The same turns and mirrors carry the whole set onto itself and the rows of a family onto each other. Which other rows belong to the same family as each row named below? List them in the order they appear above.
These 25 rows form 5 families of 5 rows each.
tufe: -25, 10, -16, -34, -21, 23, 34, -6, -24, 0, -24, -25, 16, 36, -6, 16
gapir: -46, 27, -16, -44, 5, 10, 11, -10, -22, -24, -23, -30, 1, -13, -41, 24
sogog: -38, 21, -16, -28, -13, 16, 41, -16, -29, -2, -14, -29, 14, 27, 0, 16
perod: -38, 5, -15, -26, 14, -6, -4, 7, 8, -7, -7, -21, 15, 22, -9, -8
gova: -31, 20, -18, -43, -21, 22, 35, 0, -25, 6, -15, -31, 9, 35, -3, 15
zaz: -40, 22, -19, -30, 19, -5, 0, 12, 6, -10, -16, -13, -3, 12, -18, -6
mudir: -34, 5, -15, -29, -12, 9, 33, -8, -30, 1, -22, -18, 23, 17, 2, 21
femo: -35, 40, -21, -35, -2, 0, 13, -5, -26, -20, -19, -16, 5, -8, -51, 25
rav: -25, 24, -18, -45, 10, -4, 28, 1, -32, 12, 11, -15, 34, 26, -39, 21
vene: -43, 40, -23, -34, 1, 1, 9, -13, -27, -26, -17, -33, -7, -4, -40, 21
kov: -25, 2, -13, -44, -6, 25, 1, -10, -3, -23, -10, -49, 17, 37, -43, 9
Pur: -23, 10, -16, -33, -24, 21, -5, -14, -13, -19, -8, -47, 26, 37, -39, 12
nes: -43, 11, -8, -36, -8, 26, 37, -14, -19, 0, -19, -29, 23, 19, 0, 18
Dako: -24, 20, -16, -42, 14, 1, 20, -5, -39, 14, 1, -14, 38, 22, -36, 19
giga: -28, 7, -13, -42, 22, -1, 24, -9, -24, -4, 5, -17, 41, 16, -47, 23
Vizap: -41, 29, -21, -28, -11, 0, 5, -7, -15, -30, -25, -24, -1, -11, -35, 22
tib: -35, 40, -25, -46, -3, -1, 16, 3, -28, -15, -14, -23, -6, -3, -48, 27
pufa: -42, 20, -19, -21, 19, -8, 12, 3, 10, -15, -2, -20, 2, 24, -11, -8
gefol: -23, 21, -16, -35, -13, 21, -8, -4, 2, -14, -7, -41, 15, 44, -39, -2
rito: -29, 16, -16, -37, 16, -10, 2, -8, -31, 0, 6, -18, 41, 11, -47, 19
tudul: -21, 13, -20, -37, -8, 17, -1, -13, -13, -19, -1, -53, 10, 47, -39, 5
simu: -47, 14, -11, -29, 21, 1, 10, 4, 18, -14, -6, -18, 14, 14, -17, -4
Nur: -43, 32, -20, -34, 13, -6, 8, 16, 9, -5, -4, -16, -3, 15, -17, -4
Dad: -25, 16, -20, -36, 24, -13, 23, -10, -34, -1, 12, -20, 31, 23, -42, 18
Sike: -20, 20, -21, -42, -14, 16, 1, 5, 1, -15, 0, -42, 7, 47, -43, 3

Same family as rav: gova, tib, Nur, Sike
Same family as Dad: sogog, vene, pufa, tudul
Same family as giga: gapir, kov, nes, simu

